In the data rows, 128 means zero.
Here are some points, one per row:
[173 159 115 112 188 130 189 127 111 160 152 118 161 174  70  80 195 140
  80 110 125  82 121 102 104 150  97  67 103 157 119  96 171 148  95 135
 103 128  81  82  93 128 125 166 123 101 129  95  85  91 166  58 103]
[120 133 127 154 128 106 126 118 132 126 145 111 147 130 133 139 146 163
 148 120 126 140 139 136 127 124 142 130 106 121 137 104 122 149 127 143
 134 144 129 140 127 127 118 129 103 130 103 145 151  98 133 141 127]
[124 154 149 129 136 111 126 110 121 126 125 118 153 131 124 108 128 144
 148 100 153 165 143 157 152 147 125 126 105 153 132 115 124 138 160 110
 127 161 115 113 115 148 117 118 115 136 106 129 121 106 135 123 128]
[119 138 134 132 127 143 160 130 101  87 141  99  98 107 128 143 151 100
 126 146 151 129 145 123 114 111 107 103 130 109 141 133 128 148 122 110
 165 127 137 140 129 114 133 103 143 107 132 101 125 111 109 127 128]
[125 115  92  62 115 134 102 103 140 116 117 184 122 147 168 130 131 130
 141 147  91 110 107  86 123 125 113 160 138 132  86 171 114  76 128 127
  91 109 183 191 161 123 155 153 144 129 187 152 136 141 147 173 181]
[119 129 119 104 117 128 120 146 109 111 126 135 133 130 148 151 121 135
 115 122 102 147 124 116 135 119 147 134 133 135 116 138  98 124 122 130
 107 130  93 128 138 118 113 150 116 136 140 115 106 160 129 125 118]
[112 137 128 119 108 122 108 105 146 135 119 130 131 144 137 128 129 165
 148 139 135 161 121 159 147 148 126 137 129 127 141 128 124 148 154 128
 128 135 137 141 140 148 120 143 115 136 131 121 152 123 134 136 132]
[133 134 143 145 119 126 106 129 162 145 136 110 127 130 146 148 132 147
 128 146 139 167 137 142 159 139 161 138 119 125 131 130 119 145 127 129
 114 128 128 150 144 149 103 150 114 153 117 145 153  99 141 146 139]
[109 123 109  97 124 128 116 126 133 142 107 100 125 119 119 128 126 143
 150 147 138 122 110 105 141 119 129 108 139 121 146 128 114 122 139 123
 131 139 103 134 112 155 110 122 126 142 128 123 127 135 129 130 115]
[105 125 115 102  99 111  97 116 135 134 116 105 113 116 127 120  98 130
 122 125 106 139 105 109 133 126 116 118 126 105 112 124 100 112 124 122
 104 115  87 108 125 129 103 116 103 145 123 132 128 136 120 131 127]
[148  29 144 102  43 128 114 127 126 193 126 115 179 152 173 174 146 145
 138 104  96 178  86 126 140 134  93 194 104 107 139  85 223  57 115 158
  53 151 129 130 185 144 181 181 226 186  97 109 129 128 166 128  56]
[109 160 128 208 124 127 167 156 157 201 135  88  94 121  97 150 125 104
 110 150 175  57 166 141 128  89 127 152 128 176 162 112  84 133 114 151
 143  76 184 107  96 100 147 127  94 196  87  74  51 150  73  95 141]
[ 96 127 130 134 111 123 140 146 130 123 116 145 128 109 145 133 132 147
 153 150 161 122 126 137 129 149 121 159 177 113 161 163 130 127 110 141
 117  98 159 148 169 136 133 109 125 108 149 124 152 111  94 165 139]
[128 102 128 167 175 136 127 127 185 150  38 187 144  84 183  90  62 161
 102  64 111 138 137 121 178 180 103 179 183 147 117 163  86 179  92  95
 171 146 143 183  97  94 152 132  96 234 112 236 182  94 127 166 126]
[160 146 112 137 135 122 135 130 127 137 126 137 103 130 134 127 140 101
  93 117 111 125 116 123 124  89 133 144 133 109 115 111 111 106 128 133
 107  98 116 128 143 139 104 129 100 130 124 139 115 120 124 109 148]
[141 161 156 109 146 129 104 128 127 160 174 128 139 156 109  62 136 128
 181  95 144 155 171 201 141 178  93 126  63 153  82  47 157 150 165  72
 152 241 126 116 113 184 129 109 177 127  87 139 181  82 109 156 103]
[122 125 135 157 156 138 172 152 100 110 154 135 131 123 128 122 147 118
 122 122 154 109 183 150 126 124 119 104 130 134 168 101 175 166 130 116
 149 121 120  97 100  97 142  89 138 101 137 109 126 105 142 130 116]
[100 112 114 112 120 110 140 123 112 110 100  98 120 101 104 109 105 121
 130 130 127 126 129 126 105 109 127 113 116 105 127 123 145 128 112 118
 129 131 113 108 115 137 119 114 121 107 114 120 123 128 103 114 124]
[128 144 138 134 115 121 123 133 140 127 137 101 133 134 120 140 119 128
 127 135 139 159 128 134 156 143 154 109 126 119 146 123 117 141 139 123
 115 150 118 120 138 149 104 133 110 129 131 134 136 133 138 138 128]
[170 124 117 129 135 102 126  86 124 106 126 158  79 163  89  95 121 141
 140 100  87 154 125 115 161 140 154  76 116 120 103 124 130 111 150 118
 128 129  93  96 148 110 124 130 121 128  87 147 120 115 131 119 101]
[164 148 162 188 195 188 146 168 133 128 155 120 110  76 131 151 140 123
 145 159 126 136 121 174 123 108 177 154 165 112 158 131 118 142 141 128
 113 103 217 155 148 100 141 114 142 124 139 101 113 162  63 111 130]
[139  97  60  79  96 128 123  80 144 109  98 158 169  78 162 129  63 150
 128 106 107 147  87 105 116 123 136 111 128  94  97 144 112 104 108 160
 129  76 161 103 157  97 112 139 117 127 178 177 152 148  66 162 120]
[112 113  88 108 150  90 108 118 143 118  70 115 141 135 126 113 131 145
 127 101 143  88  91 127 129 131 109 125  86  96  95 167 104  99  93 123
 128 104 124 128 114 140 154 147 154 115 134 155 145 165 137 178 148]
[110 105  92 104 113 127 144 152 141 109  98 137 116 130 112 144 109 139
 129 152 139 107 137 103 130 110 115 115 137 105 135 138 129 121 138 128
 127 131 136 135 106 135 134 120 129 120 153 113 136 130 115 123 121]
[128 123 160 122 139 131 109 159 126 100 107 121 134 130  92 149 125 130
 122 162 127 123 138 117 117 125 170 100 135 116 145  95 160 170 113 118
 127 137 126 150 133 157 153 113 151 129 161 108 180 141 116  98 175]
[137 126 112  87 154 128 105 134  99 127 133 117 139 199 157 126  88 121
 138 143 182 128  83  40 117  73  76 110 129 162 115 147  65  64 172 189
 143  74 135 145 193 113 111 144 167 146 102 100  48 133 101 128 127]
[ 99 123 128 124 129 161 148 152 133 128 127 148 113 107 123 116 147 118
 136 153 158 101 153 141 109 138  87 136 135 147 156 120 155 128 141 111
 157 158 107 107  93 113 149 110 172 120 154 110 134 132 135 129 116]
[123 140 129 121 118 127 113 144 145 138 127 135 124 118 152 127 154 151
 169 112 118 111 103 121 138 117 141 150 104 123 133 139 132 137 151 136
 136 132 132 150 124 128 133 124 126 140 131 146 157 101 127 144 152]
[115 133 133 108  99 141 127 119 147 113 121 116 139 106 126 135 130 152
 128 150 127 142 124 131 142 125 139 130 137 121 134 152  85 132 150 128
 114 124 110 130 144 119 115 136 127 136 129 109 146 124 128 153 154]
[197 119 177 141 162 123 168 115  92 113 215 128 140 191 103 152  99   8
 110 151 152 125 115 126  92 121 156 185 153 111 138 145 136  97  62  84
 120  76 171 129 127 101 143 116 152  36  42  78  78 196 158  95 130]
[134 126 126 146 131 150 154 126 115 104 119 139 121 131 124 158 149 121
 127 144 135 138 142 151 129 121 119 126 137 120 122 133 127 130 139 151
 146 137 143 123 116 124 150 121 164 115 149 123 144 136 144 114 135]
[164 113 115 130 119 140 125 153 135 110 161 145 115 155 127 160 125 110
 127 147 102 124 150 104 124 125 147 122 160 128 120 152 117 141 105 128
 125 115 125 129 133  94 125 134 131 128 149 129 121 128 152 141 145]
[104 121 139 123 109 122 131 112 142  99 108 138 100 112  99 154 109 136
 121 147 141 137 120 158 134 133 120 118 136 129 128 156 142 134 128 162
 121 121 133 142 128 127 158 129 110  99 127 107 135 139 127 128 160]
[137 128 111 134 104 128 113 130 117 154 115 128 147 135 118 130 126 158
 129 143 109 115  96 120  98 136 127 110 126 118 116 130 124 134 154 119
 112 159 109 111 165 124 118 113  64 143  88 155 124 111 155 116 114]
[121 159 146 150 133 103  78 113 165 153 122 128 158 146 126 141 126 157
 151 127 128 202 131 123 157 151 170 138 119 155 128 127 101 139 154 127
 108 135 132 137 149 145 116 124  98 153 109 168 131 131 155 136 128]
[137 131 141 144 141 126 162 141 117 108 138 128 112 134 142 159 160 124
 132 141 125 101 164 128 145 132 120 117 139 130 138 127 133 156 111 136
 143 149 128 139 117 119 128 136 146 128 163 136 151 133 136 128 129]
[ 95 125 184 154 142 175  81 173 111 147 158 114  63  41 188  89 152  91
 121 138 113  54 154 178  78 193 144 124 130 195 161 146 209  81 170 161
 231 149 142 163  70 224  92 207 122 102 167 131 122 132 145  86 180]
[109 122 123 117 106 142 128 130 127 106 120 149 106 108 123 130 126 130
 107 139 123 126 129 114 124 126 124 120 142 104 124 141 113 123 116 154
 128 117 112 124 120 119 123 125 139 109 150 100 121 150 114 128 126]
[116 162 116 156 133 124 150 126 101  93 124  94 106 108 108 111 138 117
  98 139 124 121 145 119 132 125 125 133 134 103 156 158 118 130 128  87
 176 129 141  77  87 126 137 107 121  84 135 127 153 105 112 128 125]
[133 152 140 125 127 120  99  80 129 181 197 117 162 167 151 123 111 139
 136  50  97 175 130 156 127 167 139 142 114 139  76 130 142 158 165 140
  66 152 131 129 123 106 103  90 127 160 124 164 110 129 144 154 120]
[116 102 146 123 101 167 138 160 119  84 125 130 113 130  95 154 126  92
 115 127 152 126 162 128  99 126 100 126 135 100 155 134 136 144 111 145
 120 117 138 123 112 114 138 116 164 109 163 107 120 150 120  95 126]
[113 109 134 129  56 113 115 132 126 142  77 139 128 111 114 140 109 122
  96 122 128 107  85 103  88  66 126 111 158 142 114  90 107  83 120 156
 162 130 131 125 127 105 129 167  82  88 145 133 137 173 123 161  90]
[124 124 118 127 168 104 164 118 121 155 134 120 126 128 120  75 137 135
 129 100 108 125 121 126 151 124 145 143  83 164 103 104 125 144 128 105
  94 138  96 103 139 137 108  99  86 124  91 129  95 110 146  95  95]
[147 155 114 147 183 132 125 106  93 127 160 134 179 150 124 116 164 108
 141 128 118  91 129 136 119 123 108  98 100 149 133 101 168 131 107  74
 159 143 103 129 109 136 130  92 139 142 129 143 129  99 157  91 108]
[147 125 129 128 134  95 110 100 118 112 135 160 142 129 137 102 126  95
  99 106 105 128 132 121 123  98 151 142 134 133 100 134 128 128 105 126
 107  98  83 115 133 128 129 134 119 124 128 122  77 133 132 129 127]
There is one direction along which these points spread out most. Take the direction at right angles to it along which they spread out most. Then take the direction at right angles to both along which they spread out most. Go by this last direction. Where along it does each point below lie, from 0 to 99? 50 is the average, and the first point above lies past it. One standard deviation of the points above along it is 16.
[110 105  92 104 113 127 144 152 141 109  98 137 116 130 112 144 109 139
 129 152 139 107 137 103 130 110 115 115 137 105 135 138 129 121 138 128
 127 131 136 135 106 135 134 120 129 120 153 113 136 130 115 123 121] ~ 43
[ 95 125 184 154 142 175  81 173 111 147 158 114  63  41 188  89 152  91
 121 138 113  54 154 178  78 193 144 124 130 195 161 146 209  81 170 161
 231 149 142 163  70 224  92 207 122 102 167 131 122 132 145  86 180] ~ 3
[109 160 128 208 124 127 167 156 157 201 135  88  94 121  97 150 125 104
 110 150 175  57 166 141 128  89 127 152 128 176 162 112  84 133 114 151
 143  76 184 107  96 100 147 127  94 196  87  74  51 150  73  95 141] ~ 45
[ 96 127 130 134 111 123 140 146 130 123 116 145 128 109 145 133 132 147
 153 150 161 122 126 137 129 149 121 159 177 113 161 163 130 127 110 141
 117  98 159 148 169 136 133 109 125 108 149 124 152 111  94 165 139] ~ 32
[139  97  60  79  96 128 123  80 144 109  98 158 169  78 162 129  63 150
 128 106 107 147  87 105 116 123 136 111 128  94  97 144 112 104 108 160
 129  76 161 103 157  97 112 139 117 127 178 177 152 148  66 162 120] ~ 46
[141 161 156 109 146 129 104 128 127 160 174 128 139 156 109  62 136 128
 181  95 144 155 171 201 141 178  93 126  63 153  82  47 157 150 165  72
 152 241 126 116 113 184 129 109 177 127  87 139 181  82 109 156 103] ~ 52
[122 125 135 157 156 138 172 152 100 110 154 135 131 123 128 122 147 118
 122 122 154 109 183 150 126 124 119 104 130 134 168 101 175 166 130 116
 149 121 120  97 100  97 142  89 138 101 137 109 126 105 142 130 116] ~ 47
[109 123 109  97 124 128 116 126 133 142 107 100 125 119 119 128 126 143
 150 147 138 122 110 105 141 119 129 108 139 121 146 128 114 122 139 123
 131 139 103 134 112 155 110 122 126 142 128 123 127 135 129 130 115] ~ 48
[137 128 111 134 104 128 113 130 117 154 115 128 147 135 118 130 126 158
 129 143 109 115  96 120  98 136 127 110 126 118 116 130 124 134 154 119
 112 159 109 111 165 124 118 113  64 143  88 155 124 111 155 116 114] ~ 59
[164 113 115 130 119 140 125 153 135 110 161 145 115 155 127 160 125 110
 127 147 102 124 150 104 124 125 147 122 160 128 120 152 117 141 105 128
 125 115 125 129 133  94 125 134 131 128 149 129 121 128 152 141 145] ~ 53
[128 102 128 167 175 136 127 127 185 150  38 187 144  84 183  90  62 161
 102  64 111 138 137 121 178 180 103 179 183 147 117 163  86 179  92  95
 171 146 143 183  97  94 152 132  96 234 112 236 182  94 127 166 126] ~ 10
[125 115  92  62 115 134 102 103 140 116 117 184 122 147 168 130 131 130
 141 147  91 110 107  86 123 125 113 160 138 132  86 171 114  76 128 127
  91 109 183 191 161 123 155 153 144 129 187 152 136 141 147 173 181] ~ 45
